Here are some points, each followed by its number:
[-10.  10. -20.   8.   6.   6.  -6.  -2.  -2.  -8.   2.   4. -18. -13. -27.   3.] 0
[ 25.  20.  -4.  13.  -1. -32.  17.  20.  38.  -9.  26.   4.   3.  22.   8. -38.] 1
[ 10.  -6. -10. -10.   4. -29. -31. -34.   5. -21.  14.  15. -13. -32. -17.  18.] 2
[  9.  25.  24. -18.  51.  -4.  35.   5. -18.   7. -57.  18. -57.  22.  -6.   5.] 3
[ 36.   0.  -9.  40.   4. -31.  34. -40. -20.  -8.   7.  -2. -13. -14.   5.   1.] 4
[ 29.  -7.   2.  19.  14. -20.   9.  13.  23.   0.  -4.  -5.  23.  17.  24. -40.] 5
[-12. -45. -12. -32.   2. -42. -15. -56. -25.  -9.   5.  11.   2. -65.  -4.  55.] 6
[ 35.  10.  13.  21. -26. -21. -40.  16.  11. -29.   6.  29.   9.  22.  17. -35.] 7
[-17. -45.  -9. -52.   1.  -8. -59. -13. -42.  -6.   8. -12.  10. -29.  46.  32.] 8
[ -1.   7.  -6. -29.  14.  23. -26.  12. -45. -15.  -3. -13. -19.   6.  29.  21.] 9
[-17.   7.  -1.  29. -13.  35.   7.   0.  -1.  -5. -10.   4.  11.  24.  -6.  20.] 10
[ -4. -20.   8.  -9.  -8.  -1.  18. -16.  -2.   6. -14.  -8.   9.  -5.   2.  -8.] 11
[ -4. -45.  15. -50.  25. -64.  -6.  14. -47.  56.  -6. -47.  34.  24.  76.  41.] 12
[ -5.  19.   4.  26.  -2.  -3.  16.  -3.  30.  -7.  25.  -8.  -8. -37. -42.   0.] 13
[-68.  13.   8.  13.   1.  61.  20.  -4.  19.  39.  15.  28. -12. -14. -44.  31.] 14
[  3.   0. -15.  26. -25.  23.   6. -23.  -1. -14.   4.   6.  13.   3.   8. -10.] 15
[ -9.   7.  -8.  20. -13.  25.  22.  26.  -8.  -3.  -8.  -4.  -5.  13.  -2.   2.] 16
[ 20.  28. -30.  27.  20. -14.   4.  -3.  12. -49.  42. -39. -20. -30. -33.  -4.] 17
[ 25.  -6.   9.  11. -13.   4.  -8.   1.   3. -11.  -8.   9.  24.   9.  17.  -5.] 18
[-21. -33. -11.  32.  -4.   8.  -3.   5.  16.  23.  -6. -27.  18.  -3. -35.   5.] 19
[ 26.  30.  11.  56. -25.  27.  46.  34.  18.   1. -15. -12.  16.  61.  19. -41.] 20
New points follow, each followed by the numbers of its five nearest points above, looking only along the 5 directions in which the numbered points spread most, nearest first.
[-41.   4.   6. -20. -24.  51.  11.  11.  17.  42.  -5. -11. -15.  -2.  -6.  28.] 10 14 16 19 11
[ 23.  13.   0.  19.   1. -43.  13.  -5.  20. -18.   2.   7.   9. -20.  -7. -17.] 4 1 17 5 13
[-23. -19. -14. -12.  14. -15.  -1. -13. -30.   6.   9. -44.  -8. -34.   1.  45.] 6 11 2 0 19
[-29.  24.  10.   6. -21.  50.  20.  32.   7.  24.  -2. -29.   9.  13. -22.  15.] 10 16 19 14 15
[  3. -34. -20. -17.   1.   1. -20. -15.   8.  -1.  22. -16.  17. -70.  -8.  59.] 6 2 11 0 8
[-33.  22.   1. -13. -27.  30. -15.  23.  -4.  -3.  10.   1.  16.  19.  -5.  31.] 10 16 15 11 18
[  43.  -70.    7.  -20.    6. -104.   17.  -58.  -45.   25.  -17.  -12.   49.  -53.   52.   43.] 12 6 8 4 11
[ -9. -36.  -5. -17. -20. -41. -28.  -8.  -1.   2.  35.   1.  35. -18.   8.  11.] 11 2 18 8 15
[ 68.  -4.   7. -28.  25. -63.   1. -20.  29. -22.  29.  29.  11. -27.  27. -38.] 4 1 5 17 2
[-22.  -1.   9.  -5.  18.   9.  42. -56.   4.   5. -14.   1. -13. -32. -32.  15.] 0 13 11 19 4
[ 40.   2.   6.  30.  -2.   1.  24. -10.  19. -10.  -9.  35.   9.  38.  -2. -48.] 1 5 18 7 20
[  8.  -6.   9.  20.  -5. -24.  25.   6. -13.  27. -29. -10.  14.  22.  10.  13.] 11 5 16 18 19
[ 25.  23.   3. -43.  41. -18. -15.  25.  23. -22.  21.   2. -43.  11.  27. -25.] 4 18 9 7 1
[  37.  -58.    1.   -2.   16. -113.    7.  -29.  -62.    5.  -16.  -17.   26.  -15.   36.   24.] 12 6 4 8 11
[-10.   6.   6.  -8.  -9.   5. -15.   2.  12.  10.  20.  27. -10.  30.  -9. -43.] 15 16 18 10 0
[-24. -35. -21. -63.  22. -11. -64.   3. -16.   0.  14. -16.   6. -26.  19.  48.] 8 6 9 2 11
[-41. -48. -27. -20. -12.  30.  -4.  -6. -26.  34.  17. -36.  -2. -41.  -1.  76.] 6 19 8 11 14
[  8.  -4.  -7.   3.  21. -10.  18.   0.  37.  -2.  38.  -1.  -6.  -7.   3. -44.] 4 1 5 15 13
[-10.  19.  10.   5. -12.  23. -45.  15.  15. -25.  25.  34. -15.  24. -27.  -6.] 15 10 0 16 18
[  4.  14.  -1.  16. -29.  20.  11.   2. -12. -17.   2. -10.   6.  14.  29. -17.] 18 15 16 10 11
[-44.  -6.   5.   6. -15.  36. -16.  16.  47.  35.  15.  19.   2.  12. -10.  -9.] 10 16 19 15 11
[ 23.  -9.   4. -25.   4.  39.  -3.  14. -19.   4.   5. -11.  -8.   9.  30. -21.] 18 9 16 11 15
[-77.  32.   3.   3. -13.  98. -27.  17.  -8.   4. -27.   5. -40.   4. -84.  23.] 14 10 16 0 15
[-24.  22.   2.  -9. -16.  39. -33.  32.  54.  13.  24.  43.  -2.  24.  -4.  -2.] 10 15 16 18 0
[ 59.  -3.  15. -35.  50. -68.  41.  -7.  -6.  12. -17. -13.  -1. -23.  17.   0.] 4 11 5 1 3
[ -7. -16. -19. -33.  22.  12. -19.  15. -21.  -3.  29. -72.  18. -18.  46.  41.] 8 11 9 18 6
[ 36. -36. -17.   1.   9. -33. -16. -44. -27. -27.  13. -21.  -9. -54. -20. -12.] 2 4 17 6 0
[ -3.   7.  -6.  49.  -7.  17.  32. -26.  13.  -8. -11.  -4.  -9. -18. -51.  -4.] 13 0 19 17 15
[-20.  25.  -5.  42. -52.  85. -42.  49.  -5. -32. -25.  35. -20.  51. -54. -16.] 10 16 15 0 14
[-12.  14. -24.  22.  15.  33.  56. -12.  21.  -6.   6. -12. -14.   4. -21.   6.] 13 16 0 10 19
[ 12.  24. -10.  14.  -1.  23.  -9.   1.  27. -22.  20.  16.  -4.   4. -14. -36.] 15 0 16 18 1
[ -2.  -2.  13.  19.  14. -27.  46. -12. -13.  21. -16. -36.  23.  -4.  17.   1.] 11 4 5 19 16
[ -8.  19.   3.  -6.  -7.  23. -35.  32.  25. -26.  23.   3.   4.  16. -11. -19.] 15 18 10 16 7
[ 30. -12.  -5. -12.  17. -48. -35. -24.  -7. -42.  22.  14. -10. -30.   3.  -7.] 2 4 17 0 18
[  0.   2.  14.   5.  23. -14.  34.  -1.  27.  30.  -3.  11.   3.  21.  -1. -21.] 11 16 5 4 1
[ 15. -17.  18. -40.  15. -31.  -7.  10.  18.  10.   3.  15.  26. -11.  26.  -5.] 11 18 5 4 9
